In the data rows, zero lies at 4.5, halfway between 4 and 5.
Here are some numbered points:
4 5 5 4 5 6 3 5 3 5 5 4 3 5 5 5 4 5 5 5 5 6 4 5 5 5 5 5 4 5 4 5 4 4 4 5 5 4 4 5 5 6 4 6 4 4 4 5 3 3 5 3 3 4 5 5 5 6 5 4 4 0
7 8 8 4 2 5 0 9 9 5 1 4 4 0 3 4 4 3 2 5 0 0 9 4 8 5 0 5 5 6 0 8 0 8 3 6 6 3 7 4 0 1 3 8 9 3 5 0 0 2 7 7 8 6 6 4 2 5 8 3 5 1
4 5 4 5 5 5 4 4 4 5 3 6 5 5 6 5 5 5 3 5 4 4 3 5 5 6 4 6 5 5 4 5 3 5 3 5 5 5 4 6 5 4 5 4 4 4 5 6 4 4 4 5 5 6 6 5 5 6 5 6 4 2
6 5 6 4 4 6 5 5 4 5 4 3 7 6 7 4 4 5 6 4 5 5 5 6 6 5 4 3 4 4 4 4 5 5 6 4 3 4 4 2 6 3 5 3 6 7 5 2 5 5 4 5 4 5 2 4 4 4 5 4 5 3
4 6 5 5 5 5 4 4 5 4 2 5 5 5 5 5 5 5 4 4 5 5 3 6 5 6 4 5 5 5 3 5 4 5 3 4 4 4 5 6 4 4 5 5 4 3 5 6 4 4 5 6 5 6 6 5 5 6 5 6 4 4
3 4 4 4 3 6 5 5 5 5 5 5 6 5 4 5 4 5 5 6 3 4 4 5 4 4 5 3 6 4 4 5 5 4 4 4 4 4 5 4 5 5 5 5 4 5 4 4 5 3 5 4 5 4 4 5 4 5 5 4 4 5
4 5 5 4 5 4 6 6 5 5 5 5 5 4 5 5 5 5 5 5 5 3 4 3 4 5 5 4 4 4 6 4 4 5 4 5 5 6 5 4 5 6 4 4 3 5 4 6 5 4 6 3 5 4 5 5 3 4 6 4 4 6
5 5 5 4 5 4 5 4 4 5 5 6 5 5 4 6 4 5 5 5 4 6 5 5 4 5 4 3 5 5 4 4 4 5 5 3 4 4 5 4 4 5 4 6 3 3 5 5 5 4 3 3 5 4 5 4 4 4 5 6 4 7
5 3 4 5 6 5 4 6 5 4 5 4 4 5 5 5 3 4 5 4 4 5 3 5 4 5 4 4 3 5 5 5 4 4 4 5 4 5 4 5 7 5 4 6 4 3 3 5 4 4 5 4 4 5 5 4 4 4 5 5 4 8
5 4 6 5 6 6 5 5 5 4 5 5 6 5 4 5 5 6 5 4 3 5 4 5 5 5 5 3 4 7 4 6 4 6 4 4 4 4 6 4 4 3 4 3 5 5 5 5 4 4 5 4 4 3 5 5 5 5 6 6 4 9
5 5 5 4 5 4 5 5 5 5 3 5 4 5 5 6 6 4 5 5 4 4 5 4 5 4 6 5 5 5 4 4 5 4 3 2 4 5 4 5 6 6 4 6 4 4 5 5 3 5 4 5 5 4 5 4 3 4 5 5 5 10
4 3 5 4 4 5 6 5 4 4 6 5 6 5 4 6 4 3 5 4 4 5 6 5 5 4 5 5 4 5 5 3 4 6 4 3 5 4 5 5 5 5 3 5 3 4 4 5 4 4 4 4 4 6 4 4 4 5 4 3 4 11
6 4 5 3 4 5 4 5 5 4 3 3 4 4 7 5 5 3 5 4 3 6 5 5 3 5 4 4 8 6 5 4 5 5 3 5 4 5 4 4 5 4 5 3 7 5 1 6 4 4 6 3 6 5 6 6 4 2 4 3 3 12
7 6 5 4 3 6 5 5 5 6 3 3 5 6 7 4 4 4 6 5 4 5 4 6 5 4 4 3 3 4 5 4 4 5 7 4 4 4 5 3 5 3 5 4 6 6 5 2 5 4 4 5 3 4 2 4 4 4 5 3 5 13
0 2 4 3 0 3 4 7 0 6 8 0 0 2 0 6 1 9 4 9 6 5 3 5 6 2 9 4 9 7 4 9 3 4 4 9 8 3 8 8 1 7 5 1 7 7 6 0 5 3 7 7 6 2 4 5 4 2 1 1 8 14
3 5 4 4 6 5 5 4 4 5 5 6 5 4 4 4 4 6 4 4 5 5 4 6 4 5 5 4 4 4 3 3 4 6 4 4 5 6 5 4 6 5 4 3 4 3 5 6 6 4 4 3 4 5 5 5 4 4 3 4 4 15
7 2 1 2 7 5 4 5 5 4 5 3 3 4 8 7 4 2 4 0 3 8 4 4 4 7 2 4 6 3 6 6 4 1 3 7 9 4 4 0 2 5 4 3 2 3 6 4 6 6 1 3 8 2 7 6 7 8 1 5 6 16
New points follow, each followed by the numbers of its two nearest points above, looking only along the 7 directions in which the numbered points spread most, nearest first.
5 5 5 4 4 4 4 5 4 4 5 6 4 4 4 5 5 5 4 5 3 6 4 4 4 6 4 5 5 4 6 5 3 5 5 4 4 4 5 3 5 5 3 4 4 5 4 5 5 3 5 4 4 3 5 5 4 4 5 5 4 5 6
7 3 2 8 5 6 6 1 4 2 2 2 0 7 6 5 5 4 2 6 7 2 1 1 1 2 5 7 5 1 4 3 3 3 3 3 0 4 6 2 3 6 7 3 4 3 6 4 7 6 3 4 5 3 2 3 3 6 1 7 5 0 8
0 9 9 3 9 4 0 0 3 7 9 8 5 0 9 0 9 3 9 1 4 0 9 7 9 0 6 7 2 1 9 9 9 6 1 9 9 9 9 9 0 0 4 8 6 9 5 3 9 9 7 9 0 6 2 3 9 9 9 5 9 9 4
6 4 3 4 5 5 4 5 5 5 3 3 5 4 6 4 4 4 5 4 4 4 4 5 4 5 4 4 4 4 4 5 4 4 6 4 4 4 5 4 4 4 3 5 5 5 5 4 5 3 4 5 4 4 6 4 4 3 5 4 4 5 8
4 3 3 5 3 6 4 3 6 5 5 4 4 6 6 5 5 4 3 6 4 6 5 4 5 4 4 5 6 4 3 5 4 4 4 3 6 5 4 4 6 5 4 6 3 4 3 5 5 4 5 2 6 3 6 5 4 4 4 4 4 8 6
5 5 5 3 4 7 5 3 6 4 7 5 3 4 6 5 3 6 3 3 5 1 6 6 7 3 6 5 5 5 4 3 4 5 5 5 6 6 6 5 5 6 3 4 6 3 5 6 5 5 4 5 5 6 6 4 4 5 5 4 1 5 6
4 5 4 5 6 4 4 5 4 5 4 5 5 3 5 4 3 4 5 4 4 5 4 5 3 5 5 6 4 4 4 4 6 5 4 4 6 4 3 5 5 5 4 3 4 5 4 5 4 5 5 4 4 3 5 5 4 5 4 5 4 8 0
7 1 0 9 3 4 4 2 1 0 5 1 0 3 0 3 5 0 0 8 9 0 0 0 1 5 7 6 1 6 5 0 4 0 7 4 0 5 9 9 8 7 9 6 5 0 8 1 7 2 0 5 8 1 8 4 1 8 0 6 5 0 8
4 4 4 4 4 5 5 4 4 5 5 5 5 5 4 4 4 4 4 4 5 5 5 4 5 5 3 4 3 5 4 5 4 4 4 4 4 4 4 5 6 5 4 4 4 2 4 5 5 4 4 4 5 5 5 3 3 4 4 4 5 7 8
4 6 5 4 4 4 4 5 5 5 4 5 5 5 5 5 5 6 4 5 4 4 6 4 5 5 5 5 5 6 4 5 5 5 6 5 6 5 5 4 4 4 4 5 4 7 4 6 5 4 5 4 5 5 5 5 4 5 4 4 5 5 9
5 5 3 4 4 5 5 4 4 5 5 6 5 6 5 5 5 5 4 4 4 3 4 4 5 5 4 5 4 4 5 5 3 6 5 5 5 4 4 5 5 4 4 5 5 6 4 5 4 5 5 3 4 5 4 4 5 3 4 5 4 5 7
5 4 4 5 6 5 5 5 5 5 5 5 5 5 5 5 4 5 4 4 4 5 3 5 5 5 5 3 3 5 5 5 4 7 4 5 3 5 6 4 5 5 5 5 4 6 5 6 5 4 5 4 6 5 4 5 4 4 4 4 4 5 15
5 4 4 5 4 5 5 4 5 5 4 5 5 5 5 5 3 4 5 5 5 5 4 6 5 5 4 3 5 4 4 4 4 5 5 5 4 5 5 4 5 6 4 5 4 4 4 4 6 4 4 4 3 3 4 5 5 4 6 5 4 5 7
4 5 4 4 6 5 4 5 5 3 4 6 5 4 4 5 4 5 5 4 4 5 5 5 4 6 3 4 4 4 4 4 4 5 4 3 4 5 4 5 5 5 4 4 4 4 4 6 5 4 4 3 4 5 4 4 5 3 5 4 4 7 6
5 5 5 7 6 5 3 6 5 3 6 6 4 6 3 5 6 3 5 3 3 5 5 4 4 6 5 4 4 6 4 4 4 5 5 4 4 3 4 4 6 4 4 4 4 4 2 5 5 5 3 2 5 5 5 6 5 6 3 4 5 7 6
5 1 3 4 4 2 6 3 5 4 1 3 4 5 5 6 5 7 3 4 5 7 3 6 1 4 5 7 4 1 3 4 3 4 5 2 4 6 5 5 3 5 4 3 4 3 4 5 4 8 4 6 3 5 4 4 5 5 4 6 4 0 8
3 4 6 3 5 4 4 5 4 3 3 5 5 4 4 5 4 5 5 4 5 5 5 4 4 5 5 6 5 4 5 3 6 6 5 4 4 6 5 4 5 4 5 4 5 5 4 3 4 6 5 3 6 3 5 5 4 3 5 4 5 5 6
7 3 0 9 6 4 6 2 1 0 5 3 2 5 3 4 4 0 2 7 8 1 0 0 1 3 5 4 1 5 6 1 4 2 5 5 0 3 7 5 6 9 9 4 3 1 6 3 7 5 1 4 5 3 4 3 2 8 2 7 5 0 8
5 4 4 5 5 5 4 4 5 5 4 5 5 4 5 5 5 5 4 4 4 5 4 5 4 4 5 5 4 5 4 5 4 5 5 3 5 5 4 5 5 7 4 6 5 4 4 5 5 5 6 3 5 3 5 5 5 4 3 5 5 8 10
5 1 0 5 3 5 3 4 5 4 6 6 3 3 3 3 5 0 1 5 6 2 1 5 3 7 5 8 5 5 5 2 1 2 2 7 4 4 2 5 5 5 9 2 5 4 3 5 4 6 2 4 4 4 3 5 5 7 4 7 5 0 2
5 4 6 4 3 4 5 4 4 6 6 6 4 5 5 5 4 5 5 4 5 5 5 4 5 6 5 4 5 5 4 4 5 5 5 3 5 3 4 4 4 5 5 5 3 5 4 6 4 3 4 4 5 5 4 5 4 5 4 4 3 5 7
